In the data rows, 50 means zero.
Here are some points:
[59 32 44 53 60 56 42 41 47 50 32 49 36 73 54 71 59 70 43 46 30 65 48 63 42 55 62 43 42 27 41 27]
[52 54 51 53 51 45 54 60 53 46 58 67 54 38 48 51 44 43 60 57 53 35 48 55 53 40 49 47 65 59 56 51]
[73 36 32 64 57 55 39 77 64 54 47 67 40 37 46 52 42 65 84 38 45 22 61 46 82 21 39 57 94 59 79 70]
[53 44 64 40 42 29 41 46 34 42 64 48 29 57 64 45 67 59 46 36 56 58 33 65 53 75 60 70 43 61 30 51]
[55 65 41 41 60 50 48 53 61 56 42 49 43 46 55 48 50 54 57 43 46 55 52 44 50 42 54 31 62 46 75 52]
[51 54 43 57 50 60 58 56 56 52 34 46 55 34 49 59 42 53 69 50 55 52 55 45 42 40 59 37 56 46 63 46]
[42 46 56 53 40 68 48 44 47 38 55 36 56 52 44 52 46 41 42 51 46 46 58 42 45 46 56 56 41 43 51 51]
[59 49 52 52 49 28 38 45 45 38 57 64 29 56 57 41 46 60 58 52 69 41 30 62 76 54 47 83 52 72 42 62]
[50 52 55 46 41 44 53 47 46 57 52 57 58 52 49 46 52 47 39 49 56 50 48 56 45 46 49 57 46 45 40 44]
[53 39 43 55 66 48 47 56 52 48 42 31 33 52 41 67 47 49 52 51 40 49 58 59 46 49 46 50 53 37 43 38]
[49 63 59 47 55 53 32 47 55 48 56 51 62 59 52 55 64 45 14 49 44 59 38 41 36 68 52 39 27 57 65 46]
[72 29 64 45 59 46 49 68 50 20 52 35 12 62 41 51 44 71 70 41 42 33 42 66 61 49 47 71 60 34 37 51]
[52 48 35 48 56 41 44 45 45 62 38 52 52 59 55 50 45 54 43 47 43 50 51 47 49 48 43 45 64 59 64 43]
[47 48 67 55 46 79 48 54 49 44 57 27 55 44 42 57 44 45 52 59 49 43 52 41 45 52 46 46 40 37 40 38]
[50 35 51 69 23 56 56 55 39 36 46 65 38 69 53 57 34 41 67 48 64 26 59 56 52 46 49 78 59 45  1 34]
[52 58 56 60 69 81 40 64 59 52 44 13 46 43 42 76 49 57 55 49 31 52 66 41 45 40 49  9 57 16 73 39]
[80 59 50 54 71 13 64 76 49 57 51 98 36 48 46 46 40 43 97 56 61 29 68 64 80 37 25 99 83 69 73 61]
[45 40 32 47 46 33 61 41 55 50 48 69 49 59 51 49 49 53 32 52 47 66 51 52 51 53 44 65 35 59 21 40]
[41 23 93 54 60 63 50 54 41 26 98 38 53 26 52 33 39 45 61 75 78 32 51 56 91 65 61 68 49 57 44 66]
[36 77 48 31 52 42 46 52 53 61 72 49 64 46 65 40 63 33 37 45 52 60 49 35 37 64 55 36 52 60 74 70]
[67 45 53 51 56 43 62 52 53 56 25 55 49 42 45 55 41 57 61 51 53 58 51 45 59 44 53 39 77 46 57 59]
[39 54 48 42 45 59 52 44 57 58 57 47 57 43 46 50 48 44 54 51 54 52 52 45 47 52 56 41 52 50 56 58]
[51 42 51 51 51 52 53 47 53 53 46 51 53 52 46 57 53 57 45 50 50 54 52 50 52 45 49 41 48 44 46 39]
[52 55 55 50 31 28 60 60 29 48 68 80 52 50 60 23 49 49 45 54 75 35 40 54 54 55 54 76 40 66 26 41]
[61 58 42 34 58 12 33 55 62 71 45 73 58 52 49 48 42 62 38 28 26 81 53 35 50 55 54 25 70 43 63 45]
[46 59 55 54 51 47 57 50 47 47 53 40 49 45 50 47 51 51 58 52 46 42 51 50 44 48 47 49 40 51 50 54]
[60 46 43 40 43 39 51 57 50 50 27 82 48 59 44 49 34 59 65 49 62 59 58 45 52 28 62 49 67 50 72 40]
[49 58 52 60 61 30 42 44 57 56 44 54 42 66 54 58 59 58 50 44 26 68 39 57 59 63 58 38 48 41 60 30]
[66 38 56 53 52 52 56 41 48 47 38 79 32 66 47 50 34 62 64 58 53 41 54 53 58 55 38 59 50 38 28 30]
[51 49 42 43 66 39 22 64 44 41 61 40 50 54 49 55 53 42 72 39 48 46 45 52 64 58 51 52 50 61 66 77]
[43 50 45 49 40 48 78 37 46 64 43 55 60 37 41 45 53 49 35 47 60 70 58 44 36 52 49 40 47 43 27 37]
[46 71 42 46 47 60 58 49 73 55 44 59 57 25 52 48 54 46 54 42 47 48 61 27 33 39 68  7 60 40 86 60]
[39 47 55 47 46 47 48 51 39 35 70 36 55 53 57 47 51 43 47 59 54 49 41 56 50 70 53 64 35 63 44 51]
[49 52 61 47 58 37 36 45 52 55 52 40 44 47 70 39 51 50 48 45 41 56 48 51 42 54 55 47 50 55 71 51]
[59 41 60 52 47 59 59 53 50 44 44 62 46 51 41 49 43 61 57 53 55 39 48 57 56 46 50 63 51 48 34 41]
16 more points follow, each with its number after it:
[50 49 39 50 37 39 64 51 42 52 51 70 56 46 44 41 40 46 41 45 68 45 51 58 44 48 50 60 46 56 43 47] 0
[60 59 39 42 64 41 56 62 61 56 39 53 47 49 36 47 44 51 61 54 44 51 49 54 47 47 51 51 71 44 61 54] 1
[41 65 48 48 51 80 51 44 49 56 55 17 69 42 63 61 60 30 36 50 32 63 37 42 28 65 59 20 22 44 63 77] 2
[42 56 47 54 47 48 51 53 49 57 53 44 54 52 51 42 50 49 41 43 45 52 58 44 45 52 54 38 50 50 53 48] 3
[30 55 49 46 24 55 66 45 59 60 48 58 64 58 50 40 49 42 14 47 53 64 44 45 33 62 45 40 30 53 18 36] 4
[52 33 49 45 43 42 49 55 46 47 39 46 47 64 55 59 56 56 45 47 52 61 52 63 51 43 49 41 56 43 41 38] 5
[45 52 52 54 40 51 53 45 48 54 55 43 60 55 54 56 60 45 35 52 48 64 45 49 42 61 54 52 38 43 47 49] 6
[44 53 52 44 54 33 35 44 47 35 65 49 41 49 60 41 42 37 57 49 49 35 45 47 63 48 46 64 52 72 54 69] 7
[49 51 44 59 63 43 38 52 44 35 75 38 43 39 54 48 66 50 52 55 57 48 54 54 51 56 46 56 44 59 51 63] 8
[49 49 46 48 54 57 49 54 46 49 62 40 57 46 54 46 54 46 53 48 37 48 61 47 41 68 49 50 39 59 49 65] 9
[44 34 45 47 41 43 62 36 51 54 34 73 58 50 53 41 51 61 32 40 54 66 49 49 51 44 50 56 49 40 35 17] 10
[49 55 51 49 64 48 39 56 51 41 57 45 42 52 51 45 52 49 52 46 38 54 55 42 51 49 54 37 50 50 68 64] 11
[44 39 50 47 39 66 54 54 52 44 61 34 56 44 48 49 44 42 47 57 58 42 43 42 44 55 57 50 39 41 48 53] 12
[72 50 37 45 55  0 49 40 56 60 34 75 38 55 75 34 67 53 43 38 46 78 39 62 48 54 62 58 60 73 74 48] 13
[57 57 41 51 60 43 43 54 53 53 46 54 53 47 54 51 52 41 62 37 45 53 51 50 48 42 46 36 61 61 61 53] 14
[74 61 48 61 65 41 21 54 48 43 66 41 19 63 48 64 56 54 79 44 42 23 40 48 77 22 40 74 57 59 62 65] 15
Which two of these numbered points are nearest to each point below by angle, seen from the average point of the first points? Their numbers follow each, nearest first.
[39 52 48 50 73 18 28 66 57 48 62 28 43 62 67 60 53 66 55 25 34 65 41 39 58 73 55 36 30 45 50 44] > 11 8
[62 34 56 43 89 55 31 51 56 47 54 45 27 39 42 57 58 59 64 36 31 50 49 46 63 51 61 34 62 45 54 62] > 11 15
[54 45 47 48 50 29 63 46 49 54 29 91 47 49 55 41 51 58 59 57 64 56 54 48 58 44 38 62 57 45 42 32] > 10 0
[61 48 52 44 50 25 31 43 48 49 52 57 49 48 64 44 51 68 45 46 48 63 58 48 45 51 49 62 47 53 64 49] > 13 7
[49 53 45 47 52 78 49 49 49 45 67 56 59 42 55 55 52 48 58 54 45 33 56 50 54 48 54 48 50 55 48 67] > 9 12
[57 47 67 63 66 62 49 71 46 26 58 30 28 50 38 64 46 56 94 70 42 25 59 55 62 36 39 67 67 58 47 64] > 15 8
[38 55 55 50 42 53 50 54 55 50 66 60 66 31 53 38 52 35 62 53 54 34 48 47 42 58 44 55 47 69 61 68] > 9 7
[55 36 63 54 43 20 50 26 41 63 32 59 45 72 62 45 58 66 37 46 59 65 48 62 56 55 51 59 55 35 34 24] > 10 5
[56 42 50 53 59 49 51 62 66 45 28 54 43 49 40 53 53 57 68 50 38 49 48 46 61 51 42 41 51 47 54 49] > 1 14
[28 55 37 42 30 50 75 26 44 65 35 55 69 49 54 36 54 36  9 56 58 57 60 46 30 53 52 45 34 37 33 35] > 4 6
[35 50 46 51 57 73 41 48 57 44 61 26 55 39 48 54 56 40 36 46 37 53 54 44 37 56 61 23 39 40 65 52] > 2 3
[43 51 32 54 43 60 43 43 58 75 29 39 49 49 46 51 42 61 41 36 54 59 75 42 34 47 29  7 51 28 65 44] > 3 2
[53 63 52 55 53 45 35 51 42 64 62 28 51 59 58 53 57 60 38 50 44 69 44 44 43 61 57 54 29 47 50 49] > 6 2
[46 52 47 41 45 57 62 47 50 50 45 61 55 45 59 43 47 43 40 46 57 62 55 48 48 56 50 43 50 52 50 47] > 4 10
[48 41 46 41 33 48 75 36 63 76 31 64 58 59 52 45 58 50 29 41 51 65 48 44 43 44 62 30 58 36 54 32] > 10 4
[52 54 47 54 53 40 51 50 57 57 48 64 53 55 61 53 58 46 52 45 48 61 40 47 54 46 54 52 64 58 56 51] > 13 14
[49 37 53 51 48 54 50 47 52 49 41 40 47 51 45 62 48 57 52 50 43 60 55 51 50 52 49 39 51 33 51 36] > 5 6
Here are 16 other points, each followed by its number:
[51 51 53 41 54 36 46 47 38 47 60 62 49 64 54 49 43 45 41 53 60 32 44 48 55 52 42 79 43 60 48 54] 0
[56 43 53 53 52 44 65 38 60 58 72 59 29 43 51 62 50 45 47 59 53 49 27 53 74 44 51 63 46 60 52 56] 1
[42 45 39 47 46 46 53 50 46 44 44 34 45 56 48 58 54 49 53 51 43 48 45 54 53 47 55 51 38 49 42 47] 2
[43 60 54 55 44 65 59 60 60 52 53 47 51 40 37 54 52 45 48 52 57 39 64 48 49 42 54 41 55 45 56 49] 3
[43 71 57 39 44 50 55 55 48 40 67 30 65 35 55 34 42 31 52 56 60 28 48 47 38 39 56 61 31 65 39 69] 4
[61 53 57 56 39 58 65 50 65 65 41 54 55 49 39 46 43 50 65 44 60 37 65 53 48 55 49 48 55 50 43 40] 5
[64 24 46 50 48 39 59 42 61 64 33 59 46 74 44 63 56 63 35 48 36 77 38 54 49 34 58 34 55 38 45 12] 6
[43 31 61 57 45 60 61 43 37 46 49 30 47 54 53 65 47 47 46 54 40 47 49 47 49 51 47 51 39 48 43 38] 7
[36 58 46 52 34 46 49 56 48 46 57 61 59 43 55 41 46 37 43 62 59 37 51 50 45 56 58 64 43 58 51 61] 8
[46 44 45 60 49 54 57 49 29 43 84 54 42 43 64 53 48 44 38 51 58 36 45 64 43 72 42 72 27 49 25 54] 9
[34 74 45 59 47 58 47 35 48 50 58 34 61 33 58 43 44 39 67 56 38 54 42 45 36 60 49 26 62 44 47 54] 10
[47 46 58 63 45 34 33 49 44 45 58 46 44 61 55 53 54 52 29 36 40 68 32 58 57 76 54 55 37 67 53 48] 11
[50 44 49 42 45 58 53 46 57 47 38 44 55 47 43 58 32 58 33 48 49 63 48 50 37 50 54 29 51 36 53 30] 12
[39 49 47 37 25 40 59 44 53 59 45 63 56 57 58 47 48 58 33 50 61 61 45 57 42 55 46 58 44 55 40 35] 13
[49 32 46 52 65 25 39 46 38 57 44 46 31 83 54 64 49 81 49 40 43 62 46 64 59 64 44 79 28 51 30 38] 14
[80 38 54 61 65 79 25 59 80 40 26  9 45 22 31 92 29 53 82 63 37 29 68 39 39 22 47 28 81 43 64 49] 15
Which two of these numbered points are nearest to each point below by angle, seen from the average point of the first points? Their numbers follow each, nearest first.
[39 52 57 54 53 65 53 54 57 56 51 37 53 39 46 51 43 39 44 50 56 56 63 41 38 45 54 33 35 45 63 53] > 3 12
[54 55 57 58 51 28 47 65 53 61 44 61 34 45 47 57 51 63 72 54 40 33 45 54 68 45 38 65 67 64 33 58] > 1 14
[44 48 55 47 49 68 31 64 52 37 71 23 46 48 48 46 39 36 50 50 45 42 51 46 46 54 50 56 39 56 48 68] > 4 9
[32 61 55 41 36 47 62 39 12 43 93 51 57 26 63 26 58 27 20 50 57 34 19 62 45 89 33 71 17 77 33 61] > 9 8
[52 49 42 40 34 41 70 45 52 55 41 74 62 51 54 42 56 48 37 44 63 49 48 46 44 43 49 50 63 51 47 42] > 13 6
[36 70 45 34 32 45 65 49 66 62 66 70 60 38 53 45 44 32 44 48 62 38 54 41 41 49 59 66 60 65 59 52] > 8 4
[35 49 30 22 68 32 23 40 54 70 43 40 30 70 62 55 78 54 21 38 32 75 39 54 34 79 54 23 34 80 59 56] > 11 14
[23 56 35 44 53 76 46 47 61 43 69 19 70 32 53 48 58 39 34 58 37 60 59 35 29 63 57 10 34 34 73 58] > 10 3
[39 48 43 56 61 51 33 42 65 44 54 18 49 28 75 26 60 43 41 46 42 51 53 49 59 78 46 35 48 56 65 70] > 10 11
[49 54 52 58 51 41 46 44 47 50 54 51 46 52 60 59 58 52 48 46 42 51 42 53 49 62 51 61 46 54 50 48] > 11 14
[53 47 55 45 50 38 52 42 47 49 48 61 48 51 61 43 53 54 43 42 54 48 52 38 62 47 41 68 47 53 42 57] > 0 13
[56 38 52 53 55 65 48 53 39 56 51 29 49 50 47 57 50 61 50 51 38 58 49 54 53 47 48 45 42 40 48 39] > 7 2
[48 38 58 64 32 57 60 42 33 38 48 53 45 57 45 56 48 56 49 50 61 40 36 58 58 63 40 74 38 50 20 44] > 9 7
[57 44 54 53 55 63 45 45 46 41 58 29 54 55 56 53 57 51 53 46 42 49 48 50 51 58 49 48 38 49 50 44] > 7 2
[53 57 43 47 52 20 48 59 53 61 50 59 52 49 42 47 58 55 63 42 46 54 48 49 56 39 53 36 58 62 72 63] > 1 10
[51 49 45 46 64 38 30 53 57 62 50 41 46 65 53 45 59 67 40 38 36 59 42 48 52 64 56 31 37 46 66 51] > 11 14
[33 42 54 50 51 73 67 46 47 57 53 37 52 45 46 56 46 48 54 47 44 53 56 50 38 46 52 43 48 48 47 46] > 7 3
